rotation ticks, each row followed by its count of ticks
The counts run from 0 to 502.
[-11.8  -7.7 -16.9 -48.4   4.0  14.1  16.7  -7.5 -15.5  12.5   7.3  -3.8
 -23.6   4.3  -7.0  -7.6  18.1  -5.4  12.3  -2.4  -4.9  16.2  -3.7  11.2
 -30.8  -6.1  -8.3   8.9   5.5   5.9  -3.6   4.7 -10.1  17.2  -8.3] : 211
[  0.4   5.7   3.5   8.0  -4.3  -6.9 -18.6   2.5 -13.5 -26.5   6.6  16.1
  10.1 -13.4  19.8 -21.0   1.7 -20.5   8.1  17.8 -16.7   8.3  15.7  -9.3
   0.7  -4.8 -13.4  -7.9   2.1 -24.2 -20.1   5.0  15.1 -23.4   9.1] : 130
[ -4.9  22.1 -20.5   6.6 -13.0  -2.8   6.2  22.4   7.6 -11.6   9.5  24.1
 -10.0   1.0  20.2   6.1 -21.8 -13.2 -17.5   8.3   3.9  17.9  26.3  13.2
   9.6  -3.5   5.4  11.0  14.8  15.0   1.1  12.0  -7.8   7.4 -14.0] : 399
[  2.2  -8.0 -13.8 -11.7 -11.8  -9.4   0.9   7.2  -9.7  -7.4   5.5  13.2
  -9.2   3.2   9.2 -18.2 -46.3  -9.6  -8.5  15.6   9.0  25.7  11.2   2.0
  -6.0  -7.9  -6.2  11.3   9.0   5.0  -4.4  28.4   7.8   3.7  -3.9] : 5
[  4.6  18.9   2.3  34.3  -0.4  -0.5  -4.0   4.7   2.4   6.7  17.2 -10.1
   0.8 -12.8  16.8  51.5 -18.9  14.5  -6.8   2.1   1.0  -1.2   5.3   2.0
  -1.9  -0.4   2.9  -3.0   7.5  11.8 -11.5 -19.1  -0.8   0.5 -12.6] : 499
[ 15.8  -7.0 -14.2 -21.2   5.5   5.4  16.3 -12.6   6.4  -1.5  -7.3  18.5
 -13.4  17.4 -10.4 -17.6  22.0 -33.6  -2.3  -1.4 -13.9  -1.2   1.1  -0.2
  -0.9  -0.2   1.6   0.9  -1.6  -6.2  17.9  28.6  -8.3 -11.9   3.5] : 352
[ 13.3  -5.1  10.2   8.5   8.0  25.6  -9.6  11.0  -5.6  12.9  17.0  -7.3
   4.5 -19.0  11.4  29.8 -21.1 -11.5   5.9 -13.6 -32.9   7.0  -1.6  16.4
 -15.3 -14.5   1.8   4.0  -3.7  15.1  -9.1 -17.6   4.2   6.8  -1.7] : 412
[-11.6  14.1 -31.7  -6.3   7.9  -5.6  20.2 -14.7   9.0 -15.6 -23.0  21.5
 -10.3  12.0  -3.3  -7.5  20.4  -7.5   3.2   9.2  -7.4 -18.8 -18.5  15.9
   4.5  -1.0  15.4  -2.7  11.5   0.1   2.4  27.2  -1.0   0.4  16.2] : 177
[  3.4  13.6 -23.5   8.2  -4.5 -20.8   7.2 -14.8  16.5 -17.5  -5.7  19.2
  -4.9  14.2  -8.3  -7.7  17.9  -3.2 -18.3  19.8  18.5 -15.3   2.1 -18.8
  20.6   5.5   2.5  -7.3  -3.6 -17.3  10.0  25.2   2.2  -5.1   8.4] : 266
[-11.7   1.0   0.8   4.7  -8.6  -3.6   7.1 -19.0   0.8   3.3  -4.4 -25.9
  23.9  -1.9   3.9  16.6  31.9  22.1  -3.8  -9.9  -6.9 -25.2 -18.7   7.9
 -10.8  19.5   2.0   0.9  19.6  13.2  -5.2 -11.4  -7.9  19.3  -5.5] : 343
[ -9.9   4.5  11.0   2.1  13.6 -23.3  -9.1  16.6 -15.3 -18.6 -13.2   9.9
  13.9   3.8   2.4 -13.9 -13.9   0.0   3.0  19.0  11.6   4.1  -1.5 -11.4
   3.4  -7.8  -3.1 -10.9 -12.4 -29.4 -22.6  -2.7  33.1 -14.4  11.7] : 422
[-12.8 -10.2  11.2  16.4  -8.0  -6.8 -18.5 -27.0  -4.3 -12.6  13.2 -23.2
  27.4 -22.4  13.8   6.7   9.3  25.5   2.0   5.3  -6.4 -11.0  -6.7  -4.6
  -8.8   6.6 -12.3   2.6   5.2  -4.0 -18.3  -4.7  25.6  12.1   0.2] : 255
[  5.1  -1.5   9.4  40.1   9.0   1.6 -19.1 -18.7   0.2   7.7   8.3 -14.1
  14.5 -21.7   0.6  20.7 -21.0  27.5  10.0   4.4   8.0 -14.4 -16.6  -3.8
   3.6  -2.6  -1.4  -5.2  -2.7   6.8 -11.6 -10.1  18.8   4.8  14.6] : 497
[ -5.8  10.3  -5.1 -19.5  -6.5  -3.8  25.2  18.1  -9.1  17.1   9.6 -11.4
 -10.1  19.0  13.3  19.3  -4.5  -5.3 -12.0  -8.2   1.2  18.7   5.8   8.8
 -30.9   7.7   0.2   9.6  24.0  13.0  -4.5  -4.4 -11.4  12.3 -25.4] : 209
[-15.8 -19.1  -0.4 -24.6  16.8  -1.7  11.9 -12.6 -11.2   8.0  -9.6  -6.5
 -17.1  15.8 -22.2 -10.5   6.6  -6.1  15.2  -2.6  14.3   3.2 -21.1  -3.6
 -16.1  -0.4   2.1  13.8  -7.6 -15.2   6.3  23.3  27.9 -10.5   0.4] : 162
[ -3.5  14.2 -12.4  31.2 -12.9  -1.9  -6.1 -13.3  25.6   2.8   8.6   3.9
   9.9  -3.8  -6.5  -8.7  17.4  12.1 -21.6 -16.1  13.4 -26.2  -2.2  -9.3
  11.4  12.6   8.2   9.0   1.7  13.6  13.1  13.4  13.2  14.6  -0.3] : 49
[  9.3  13.2  -2.1  14.0 -25.1  12.3   2.7  13.3 -10.5  15.0   4.1   4.1
  21.3   5.5  12.1 -13.0 -13.9 -30.4 -26.7  -6.1   1.8  14.0  11.0 -26.2
   8.0  11.8 -12.7   4.1  -1.3  -7.4  16.2  -2.9  -5.3  -4.7 -18.9] : 183
[-19.4   9.3 -17.6  20.1 -12.9  -9.0   3.6  -8.6  -1.4 -10.2  -7.8  -3.2
   0.7  -5.2   6.7   9.4 -22.8  31.0  -2.9  16.9  33.3  -8.5  -9.5   3.5
  24.3  12.0   4.1   2.6  13.3  14.4   1.5   6.3  -6.9  14.4  -5.9] : 140
[-10.8  10.3  11.8   6.2   4.6  -1.7   5.4  17.4 -24.4   2.7 -36.2  -4.7
  37.1  10.1   4.7   0.1  -3.1 -16.5   2.7   1.6  -7.8  -3.9 -22.2 -10.3
   4.6   2.2   1.7  -3.3  -9.7 -23.1  -4.7 -15.5  16.0 -15.0   0.7] : 27
[  4.0   4.0   8.2  23.5 -18.8  23.6 -25.6  13.1  -8.0   7.2  19.4   3.9
  15.2 -22.3   7.4 -23.8 -29.9  -6.5  -4.2 -13.3   5.4  10.6   8.5 -14.3
   2.6   2.7 -10.7   6.4  -4.3  14.0   2.3  -5.4   8.2   4.5  -6.0] : 272
[ 32.4 -19.9  18.0  -6.0  11.5  24.4  -3.7 -11.7   0.5  26.8  10.8 -12.5
   1.2  -2.3  -9.8  11.5  -2.2 -26.5   6.0 -16.3 -27.9   6.3  -3.9  -3.7
  -8.9  -5.6  -4.9  -1.6 -13.3   0.2  13.1  -3.6  -4.7  -8.7   0.2] : 236
[ -8.8   7.4 -22.5  -7.6   2.9 -12.0  24.4 -10.5  15.3 -16.7 -15.4  14.8
 -21.4  17.0  -4.1   2.0  30.6  -5.3   0.3  -2.9  -0.5 -16.2  -5.6  19.5
   6.0   5.2  15.4  -1.0  17.0   8.7  11.6  26.1 -11.6  -5.0   7.7] : 176
[-16.4   7.0  -5.3  -8.2   8.4 -12.3  10.9  13.5 -19.1   1.6 -10.4  -5.9
  11.9  -0.4  14.5   9.6 -24.2  17.3   5.4   4.5  -2.6   6.7 -24.1  19.2
 -29.5  -0.7   3.0  -0.2  15.5  11.7 -25.5  -0.6  15.5  17.4   5.2] : 295
[-15.3 -22.1  18.8  -0.9  14.4 -10.0 -15.2  -5.0  -1.4 -11.5 -18.0  -3.8
  14.0   0.4 -18.8 -12.9   4.5   3.2  10.7   8.6  16.0 -10.8  -7.8 -13.7
  23.9  -5.0   2.5   3.0 -29.7 -19.3   3.6   2.6  24.3  -4.5   9.2] : 113
[  3.0   4.6  11.8   5.4 -13.5  -0.8   2.6  -1.3 -15.3   3.5   2.2 -21.4
  40.4  -1.7  23.8  18.5  18.6  -5.2 -12.0  -2.0 -32.1  -2.2  -7.0  -5.3
 -16.7  11.5  -8.7  -6.3  13.8  -5.3 -11.7 -20.6  -3.5   6.3  -7.1] : 168
[  0.6  32.8 -27.0   8.3  -7.2 -25.1  12.6  14.7   2.8 -13.5 -13.9  23.1
   0.2   9.0  15.5  -3.4 -12.8   0.6 -16.6  24.0  13.7   2.8   5.0   0.5
   6.8   2.7   4.3 -12.3  19.6  -7.4  -6.7  13.3  -5.2   3.5   4.8] : 91
[  5.9  -8.8  20.7   3.7 -17.1   1.7 -20.5  -0.4 -11.3  -5.1  34.6 -13.6
  11.5 -14.2  16.4   5.8   7.8 -10.3  -7.8  -1.3 -14.9  21.7  26.1 -15.2
 -15.1   2.6 -20.7   8.2   2.6 -13.3 -10.6  -7.2  12.3  -8.9 -19.3] : 81
[  8.9 -11.6  15.4 -13.2   2.2  -7.0  -5.9  11.5  13.0   4.6   2.1   6.4
  -4.4  13.8 -23.0 -12.4  19.8  -8.6 -16.5  -1.5  21.3   6.3  27.2 -21.2
  21.1  -0.1  -0.1  -1.4 -33.5 -19.2  19.5  -7.5  -7.1  -5.3  -7.6] : 199
[ 37.6  -2.5  17.3  13.8 -17.4 -15.2  -5.1  15.8  21.6  -1.0   8.3   6.3
  14.0   9.6   4.5 -15.7   0.0 -20.3 -29.7 -12.4 -10.3   9.9  24.8  -9.8
  -6.8  11.8  -6.0  -3.5  12.3   1.0  10.5  14.5  -5.6 -10.3   1.0] : 133
[  7.7 -15.1  14.7 -10.4  -9.3   3.4 -22.8   7.7  10.7 -14.4  28.4   1.2
 -20.4 -19.1   4.2 -16.0   4.8  12.1   8.9 -13.0  -7.2  15.6  28.7  16.1
 -11.2  -1.4  -5.1   2.8  18.1  25.8  -8.8  -1.2 -11.2   4.3   2.8] : 172
[ -8.6  -0.2   9.8  14.8  10.4 -15.2  -3.1   1.8  28.0 -10.9  -3.8  -0.4
   3.2  -2.4  -5.4  37.5  14.7  27.2 -10.6   2.3  11.8 -20.4   9.4  10.6
  28.6   1.2  18.6  -5.4  -8.5  13.6  -0.2 -14.1  -7.7  18.1  -0.5] : 241
[  0.5  -0.5  -9.5  -0.1   3.9  14.2   6.4 -14.9   4.1  12.7  18.2  -3.4
 -50.4  -0.7 -13.2  16.9 -12.2  11.5  14.2  -4.9  30.3   6.7   2.8   2.1
   0.2   0.8   6.2   6.2   0.5   6.9  13.9   9.3  -9.0 -12.9 -14.2] : 365
[-14.7  17.2 -20.6 -21.4  -9.1  -2.0  27.9   6.3 -30.6   6.2 -12.9  -6.2
  11.4  13.9  22.0   9.7   0.9 -15.1  -4.2  13.4  -7.5  13.7 -13.7   1.0
 -21.5   4.9  -7.7   0.7  12.3 -12.8 -14.5  -3.7   0.1   2.8 -13.5] : 385
[  8.6  12.7  -4.4  15.0   5.7  18.1  -5.7 -11.5 -25.9  11.3 -15.3  -0.7
  20.4  -9.8   8.2  -6.6 -19.3  -8.2  20.1  15.0  -8.4  -6.2 -30.9 -13.8
  -1.0  -1.4 -14.8 -19.9 -10.9 -21.5  -9.7 -13.1   3.0  -9.3  17.5] : 320
[-16.7  -9.6 -10.3 -19.2  18.8   0.8  -5.7   1.7   5.6  -9.9  -0.8  18.8
 -31.9   0.7 -22.6   4.1   7.7   2.8   6.7   7.1  22.1  -0.8  14.6   5.0
  24.4 -20.9  10.2  14.7 -27.0  -4.7   5.2  12.1   6.3   8.7  -2.9] : 22
